Here are some numbered points:
  1.7  0.8  0.8  0.7  0.9  1.2  1.2  1.1  1.0  0.8  0.9  1.1  1.3  0.9  1.5  0.8  1.1  0.7  0.7  0.5  1.0  1.2  1.1  0.8  0.7  1.1  2.0  0.8  1.1  1.2  0.6  0.6 0
  0.7  0.8  0.9  0.6  1.0  1.3  0.9  0.9  1.4  0.7  0.7  1.4  0.8  0.7  1.9  1.7  1.5  0.7  0.7  0.9  1.1  0.8  0.8  0.7  0.8  0.9  1.4  0.8  0.4  1.2  1.6  0.6 1
  1.4  0.9  1.3  0.7  0.7  0.8  0.5  1.3  1.2  0.5  0.5  0.7  0.8  0.9  0.5  0.6  1.4  1.6  0.8  0.4  0.8  0.7  0.8  0.9  0.5  0.6  0.7  0.7  0.6  0.4  0.2  1.0 2
  1.5  0.8  0.9  0.6  0.8  0.6  0.9  1.3  0.8  0.5  0.6  0.7  1.2  0.8  1.1  0.5  0.3  0.7  0.4  0.3  1.0  0.9  0.8  1.0  0.6  1.1  2.6  0.7  1.2  0.8  0.5  1.0 3
  0.8  0.8  0.8  0.7  0.7  0.7  0.9  0.9  0.7  0.9  2.6  1.0  1.0  0.8  0.8  0.7  0.6  0.8  0.7  1.0  1.1  0.5  1.0  0.8  0.6  0.9  1.0  1.1  1.2  0.8  0.7  1.4 4
  1.4  0.8  1.0  1.0  1.1  0.9  0.9  0.8  0.7  0.7  0.6  0.9  0.7  0.8  1.1  0.4  3.1  0.6  0.8  1.9  1.0  0.8  1.1  1.0  1.1  0.8  0.8  0.9  0.5  0.6  0.9  1.4 5
  0.7  0.7  0.9  1.0  1.0  0.7  0.6  0.9  0.4  0.6  1.1  0.8  0.7  0.9  0.6  0.7  1.0  0.9  0.9  1.3  0.6  0.7  1.1  0.8  0.5  0.6  1.2  0.7  0.7  0.9  0.6  1.3 6
  0.4  0.9  0.9  1.4  0.8  1.0  1.9  0.7  1.2  0.6  0.8  0.5  0.7  1.1  0.6  1.5  0.7  0.9  0.9  1.3  0.5  0.7  0.6  0.6  1.2  0.4  1.0  0.8  0.5  0.5  1.1  1.1 7
  1.4  1.1  1.0  0.3  1.2  0.5  1.4  0.5  0.6  1.1  0.6  0.7  0.4  0.5  1.0  0.9  1.8  1.1  3.2  1.0  0.6  0.5  1.4  0.7  0.9  0.6  1.3  0.6  1.9  0.8  0.6  0.8 8
  0.5  1.0  0.9  0.7  1.0  0.8  0.7  0.6  2.2  0.7  0.3  1.9  0.4  0.7  0.8  1.2  0.5  0.8  1.8  0.5  0.7  0.9  0.5  0.9  0.8  0.6  1.5  0.6  0.4  1.0  0.7  0.5 9
  0.4  1.1  0.5  0.9  0.8  0.7  0.9  0.8  1.2  1.0  0.7  1.3  0.9  1.0  0.5  1.4  0.3  0.8  1.3  0.3  0.9  0.8  0.5  0.7  0.6  1.0  1.3  0.9  0.9  0.9  1.3  0.6 10
  0.5  1.0  0.8  1.3  1.1  0.8  0.8  0.7  1.6  0.6  0.4  1.3  0.7  0.8  0.8  1.2  0.6  0.7  0.9  0.6  0.8  0.9  0.7  0.8  0.9  0.7  1.3  0.6  0.5  1.0  0.7  0.7 11
  0.5  0.7  1.1  1.1  1.0  1.2  0.5  0.6  1.0  1.3  0.9  0.5  1.3  1.0  0.5  0.6  0.6  0.7  0.4  1.6  0.9  0.9  0.8  0.6  0.6  0.8  0.5  0.9  1.5  0.8  1.7  1.5 12
  1.3  0.8  1.2  1.4  0.8  0.7  1.2  1.1  1.0  0.7  0.9  0.8  0.8  0.7  1.3  0.2  3.3  0.6  0.5  1.4  0.7  0.8  1.3  1.2  0.7  1.1  1.0  0.7  0.2  0.7  1.3  1.1 13
  0.9  0.5  1.2  0.4  1.1  0.8  0.9  1.2  0.6  0.8  0.8  1.0  1.1  0.8  1.1  0.3  1.4  1.1  1.3  1.2  1.0  0.5  1.2  1.2  0.9  0.6  0.6  0.8  0.7  0.4  0.2  0.7 14
  3.4  0.9  1.2  0.2  1.3  0.3  0.8  0.5  1.9  1.4  0.9  0.4  0.6  0.9  0.4  1.4  4.1  1.0  4.2  0.9  0.7  0.7  0.9  0.6  2.6  0.7  0.5  0.6  2.7  0.4  1.8  0.8 15
  1.3  0.8  0.7  0.7  0.9  1.4  1.0  0.6  1.1  1.1  1.2  0.7  0.9  0.6  1.9  0.9  1.0  0.7  0.9  1.0  0.6  1.0  0.5  0.8  1.2  1.0  0.4  0.8  0.5  1.2  1.5  0.5 16
  1.6  0.8  1.1  2.2  1.1  0.6  0.6  0.9  0.5  1.3  0.6  0.8  0.6  1.4  0.5  0.8  0.8  1.1  0.7  0.7  1.3  1.9  1.0  0.8  0.5  1.4  0.8  1.1  0.5  1.3  0.2  0.5 17
  1.1  1.2  1.0  0.6  1.1  1.0  0.5  0.8  0.2  0.9  0.6  0.5  0.7  0.8  0.6  1.2  1.7  0.7  1.2  2.3  0.6  1.0  1.0  0.7  1.0  1.2  0.3  0.6  1.1  0.9  0.9  1.2 18
  0.6  0.8  0.8  1.3  0.7  0.9  0.9  1.1  0.4  1.2  2.3  1.8  0.8  0.9  0.8  0.5  0.8  0.8  0.7  1.7  1.0  0.8  3.0  1.2  0.7  0.8  1.0  2.2  0.6  1.1  0.7  0.8 19
  1.2  0.5  1.3  0.3  0.6  0.6  0.7  1.3  0.7  1.1  1.3  1.1  0.8  1.0  0.4  0.3  1.9  0.7  1.1  1.4  0.8  1.3  1.1  1.5  1.1  1.0  1.3  0.7  0.8  0.8  0.5  1.1 20
  0.4  1.1  0.5  0.9  0.5  1.2  0.9  1.0  1.2  0.8  1.0  1.2  1.0  1.4  0.5  1.6  0.6  0.8  0.4  0.4  1.4  0.8  1.8  0.9  1.2  1.5  1.0  1.6  0.7  1.4  1.4  1.3 21
  0.7  0.8  0.8  1.0  1.4  2.6  1.5  0.4  3.2  0.8  3.0  2.0  1.0  0.4  1.1  0.4  0.4  0.6  0.9  0.1  0.9  1.3  0.3  0.9  1.0  0.5  0.6  0.6  0.5  1.4  0.7  0.5 22
  1.4  0.9  0.8  1.8  0.7  1.0  1.4  1.0  1.0  0.9  1.6  1.1  0.7  0.6  1.6  0.6  0.9  1.1  1.0  0.7  0.7  1.1  1.0  1.1  0.4  1.0  1.0  0.9  0.4  1.3  0.6  0.7 23
  0.5  0.8  1.2  0.5  0.6  0.7  1.2  0.9  2.2  0.6  1.2  0.7  1.2  1.2  0.6  0.6  0.3  0.8  1.1  0.3  0.8  0.7  1.0  1.1  3.3  0.9  0.4  0.8  0.5  1.6  1.5  1.1 24
  1.0  0.8  0.6  0.6  0.8  1.7  0.6  1.0  0.6  0.5  0.1  0.4  0.9  1.1  0.8  0.8  1.2  0.9  0.5  0.5  0.9  1.0  0.5  0.5  0.3  1.0  0.6  0.4  3.3  0.5  1.5  0.7 25
  1.0  0.9  1.1  1.6  1.2  2.0  0.9  1.1  0.6  1.0  0.7  0.5  1.2  0.7  0.7  1.3  0.8  1.3  0.4  1.0  1.5  1.4  1.2  1.1  1.3  0.8  0.5  1.1  0.3  0.7  0.6  1.9 26
  1.3  0.7  0.8  0.6  0.9  0.8  1.2  1.0  0.5  0.7  0.5  0.9  0.8  0.7  1.3  0.9  1.1  0.7  1.1  1.0  0.6  0.6  0.5  0.8  0.4  0.6  0.6  1.0  0.7  0.6  0.6  0.5 27
  1.5  0.9  0.9  1.4  0.8  1.3  1.0  1.1  1.5  0.4  0.9  1.1  0.9  0.6  1.9  0.3  2.3  0.9  0.6  1.0  0.5  0.5  0.9  1.3  0.5  0.8  1.3  0.6  0.4  1.0  1.9  0.9 28
  0.6  0.8  1.0  1.1  1.0  1.1  0.9  0.6  1.3  1.1  0.5  0.3  1.2  0.8  0.7  0.4  0.4  0.7  0.4  0.9  0.7  0.9  0.6  0.6  0.8  0.7  0.5  0.7  0.8  0.9  1.0  1.0 29
Which two points above are nearest to each new point? Their numbers follow each, smallest number first.
  0.6  0.8  0.6  1.0  0.9  1.6  0.6  1.0  0.6  0.5  0.2  0.5  0.8  1.2  0.6  0.8  1.0  1.1  0.8  0.7  0.8  1.1  0.7  0.5  0.5  0.9  0.7  0.6  1.0  0.6  1.5  0.6 6 29
  1.5  0.8  0.8  0.6  1.1  1.4  1.1  0.6  1.2  1.1  1.4  0.6  1.0  0.6  1.7  0.6  1.0  0.6  1.0  0.9  0.6  1.0  0.4  0.8  1.2  0.9  0.4  0.7  0.6  1.1  1.1  0.5 16 27
  2.0  0.6  1.1  0.9  0.6  1.5  1.5  1.3  0.9  1.2  5.5  0.8  1.2  0.7  3.0  0.3  2.0  0.6  0.8  1.1  2.4  0.7  1.5  1.5  4.0  1.2  0.6  1.0  0.4  0.8  0.2  0.8 4 16
  1.3  0.8  0.8  0.7  0.8  0.9  0.9  1.1  1.1  0.6  2.1  0.7  1.1  0.9  0.9  1.2  1.0  0.6  0.4  1.0  1.1  0.5  0.6  0.8  0.8  1.0  1.3  1.0  1.0  0.9  0.5  1.1 4 6
  0.6  0.7  0.9  0.5  0.7  0.6  0.9  0.9  0.4  1.1  1.0  0.7  1.0  0.7  1.4  0.8  0.5  0.8  0.7  0.9  0.7  0.8  0.8  1.2  1.0  1.0  0.7  0.9  0.2  0.7  2.0  1.0 16 29
  1.7  0.7  1.0  0.5  1.3  1.5  1.4  0.8  1.7  1.0  1.3  0.7  0.9  0.6  1.2  0.4  0.8  0.8  1.1  0.4  0.6  1.4  0.3  1.0  1.2  0.7  0.4  0.7  1.0  1.0  0.6  0.5 16 29
  0.8  1.0  0.5  1.2  0.6  0.6  1.1  1.1  0.5  1.3  0.4  1.5  0.6  0.8  0.9  3.2  0.9  1.1  3.0  1.3  1.0  1.5  0.7  0.7  0.8  1.0  0.4  0.7  1.5  0.9  2.1  0.4 8 10
  1.1  0.9  1.2  0.6  0.9  0.9  0.9  0.9  1.1  0.6  1.6  0.7  1.3  1.1  0.7  0.8  0.6  0.7  1.2  0.6  1.1  0.9  0.8  1.0  2.4  0.9  0.4  0.8  1.3  1.1  0.4  0.8 14 24
  0.8  1.2  0.7  0.9  1.1  0.5  0.3  0.6  0.3  1.8  1.1  1.8  0.7  0.7  0.7  0.7  0.7  0.5  0.7  0.8  1.1  0.7  1.3  1.0  0.6  1.0  1.0  1.3  5.7  0.7  1.1  1.4 12 25
  0.4  0.9  0.6  1.7  0.7  1.2  0.3  1.0  1.0  0.8  0.6  1.4  0.8  1.4  0.4  1.2  1.0  1.0  1.1  0.4  1.2  1.9  2.0  0.7  0.7  1.1  1.0  0.8  0.9  1.6  2.0  1.5 10 21
  0.6  0.7  1.0  2.5  1.1  1.6  0.8  0.7  0.8  0.5  1.9  0.9  1.0  0.7  1.3  0.5  1.9  0.9  0.9  3.1  0.4  0.7  0.7  1.4  0.5  0.7  1.3  0.5  0.8  1.0  3.0  1.1 12 28
  1.7  0.7  0.8  1.1  1.2  1.1  0.8  0.8  0.6  0.9  0.6  0.8  0.7  0.7  0.7  1.0  1.5  0.7  0.8  0.5  0.7  0.7  0.6  0.8  0.9  0.9  1.2  0.8  1.0  0.7  0.5  0.7 0 27
  2.3  1.3  0.9  1.8  1.2  0.7  0.9  0.7  0.3  1.4  1.0  0.9  0.6  1.1  0.9  2.5  2.1  1.0  1.2  2.0  1.4  1.6  1.0  0.6  0.9  0.8  0.4  1.2  1.0  0.6  0.8  1.0 5 18
  1.0  0.6  1.1  0.7  1.6  0.8  1.0  1.0  0.6  0.7  1.5  0.9  0.9  0.8  0.8  0.7  1.0  0.9  0.9  1.1  0.9  0.7  1.0  0.8  0.8  0.8  1.1  0.9  0.6  0.8  0.3  1.1 6 14
  0.7  1.2  0.7  0.8  0.6  1.0  1.3  0.5  1.7  0.5  0.4  0.4  0.6  0.8  0.8  1.6  1.3  1.1  0.8  1.8  0.6  0.5  0.6  0.6  1.1  0.5  0.9  0.7  0.7  0.6  1.0  0.5 7 11
  0.6  0.8  0.8  0.5  0.7  0.7  1.0  0.8  0.4  1.0  0.7  1.1  1.2  0.8  1.5  0.8  0.6  0.8  0.6  1.3  0.7  0.8  0.7  1.5  1.3  1.1  0.7  0.8  0.3  0.8  1.8  0.9 16 27
  0.8  0.7  0.9  1.6  1.2  1.1  0.8  0.8  1.4  0.7  5.3  2.0  1.0  0.7  0.9  0.1  0.5  1.3  1.0  0.8  0.8  1.2  1.2  1.1  0.2  0.9  2.0  1.0  3.7  1.8  1.6  1.2 4 22
  0.2  1.7  0.5  1.7  0.4  1.0  1.4  0.8  0.3  1.5  0.7  1.1  0.9  1.5  1.6  3.4  0.4  0.5  0.7  0.9  1.2  1.2  1.0  1.0  2.1  1.4  0.6  1.7  0.5  1.3  0.8  1.0 7 21
